Named turns come first, each shown by rows before and after it. Which turns, in which order, take the first row of each pair that follows to the second? Write the first one first, as in the answered first pair.
X (before => after):
  4  12  37   1  -2  28  -2 -22 =>   4   0  38  -1  -5  30   9 -21
 -9 -27 -11  10  19  25   7 -58 =>  -5 -25 -15   9  18  23   5 -56
-36   4  16   8   9   9  10 -14 => -23 -17  13   3   3  10  23 -11
R (before => after):
  1 -23  43  23 -18  46  23  -2 =>  59 -23 -34 -12   3 -13  -1  25
 14  24 -11   3   4 -12 -42  18 => -22  32  17  15   3   8 -35   4
-64   8   9  22 -12 -24  -1  49 => -16 -18  33  29 -46  -3  14  60
  6  16 -40 -17  10 -49 -24  15 => -61  21  24  15   2  -2  -7 -14
H (before => after):
-17   7 -25   3  21 -12   0 -12 => -14  11 -28   4  16 -16  -3   0
-27   1   8  12   1  -1   4   3 =>   4  17  -5  -2  16   3 -19 -16
 -5  -6 -31 -13 -17 -15  -2  10 => -29  -9 -15 -11  -8   8  16 -19
S (before => after):
  6  -9  23  -2  -9  34  24 -41 =>   0  13  28   3  -8  38   5 -43
 37  -6   7 -27  -3  58  12 -23 =>  30  21  14 -19   0  61 -12 -23
 74 -14 -11  16 -53  -7 -20  14 =>  82 -18 -10  11 -50  -2 -12   1
 28  -6  15   2  -4  33  24 -41 =>  21  17  19   7   1  38   1 -44
V (before => after):
 4 -6 -8 -6  2 -6 13 -6 =>   8  -6  -8  -6   4  -2   8 -10
-41  23   9  -4  15  28  -1 -19 => -26  32  14  -2  14  32 -11 -23
 28  27   8   8  -5  25 -36  -7 =>  19  20  19  23 -22  22 -26  18
 44   5  21   1 -25  25  -8   6 =>  22  -5  34  11 -35  16   7  27

Between the rows of a pair lie 2 to 3 turns.
 10  43   7   9 -10   1 -50  43 => -65  22  30  20  10  21   3   5 : H, V
-29  23  -4   1  -2 -21 -14  18 =>  -2   1  32   9 -29  14  10   9 : H, S, R
-55  19   9   7  20   3  -3 -15 => -14 -29  28   8  -9  20  39 -10 : R, V, V
 36 -39 -33  31 -40 -21  28  34 =>   2 -47 -56  20  -7 -29  45   3 : V, V
-43   2  -7 -12  31   4   9 -34 => -41  -3 -25 -13  32 -17   5 -12 : H, H, V
-83 -22  -1  14  13  -9  23  15 =>  -6 -64  13   7 -20  13  54  21 : S, R
  2  17  -9   6 -19 -61 -27  81 => -24 -26  24  25 -35 -41  28  76 : R, S, R
-28   0 -24   7  19 -30  18  11 => -40  12  16  23   8   5  19  -7 : H, H, R
-49  20  -2   9  -7  -3   9  -2 =>  -1  43 -22  -9  -7 -10 -25   4 : V, H, V
 -8   5 -46   9  -2 -37  20  24 =>  15 -20   2  18 -27  14  55  -5 : R, R, S
 39 -17   1 -14  -5  17   8 -24 =>  20 -40  -4 -13  -4   1  29  -9 : H, V, S
 -9  -4 -38 -19  38   0   2 -56 =>   9 -12 -45 -20  34  -4   0 -51 : R, R, R
-62  11  50  26 -14  41  -2  -8 => -58  13  46  34 -28  22 -11  27 : H, S, H
 46  -2 -10 -10  -7 -17 -10  17 =>  29 -25   0 -15   5  10  25 -23 : H, X, H
  6  30 -37 -15   8 -29 -27  12 =>  -3  17  23  -1  -1  38   3 -42 : H, H, R
-42  35  34  36 -27 -34 -28  37 => -12  43  -5  15 -13 -52 -54  36 : V, H, H
  2 -13  13 -11  21  36  15 -54 => -46  -7 -31  -4  27 -37  -1  24 : R, H, R
 38 -30 -45 -25  16 -21  25   0 => -45  40   1   3  32  11 -17 -32 : V, X, R
-22  -5  -2 -17   4   8  24  -9 => -23  -6  -4 -12  -1  -1  27   6 : V, H, H
 38 -55 -27 -24  -1  24  47 -41 =>   3 -35 -74 -26  18 -40  22   6 : R, H
-35  15   4  36   1 -40 -11  72 => -25 -33  14  38  -9 -28  33  65 : S, R, R
  1  -3  19   0  -5  17  12 -21 => -16 -15  12   3  -6  -2  24  -3 : H, H, V
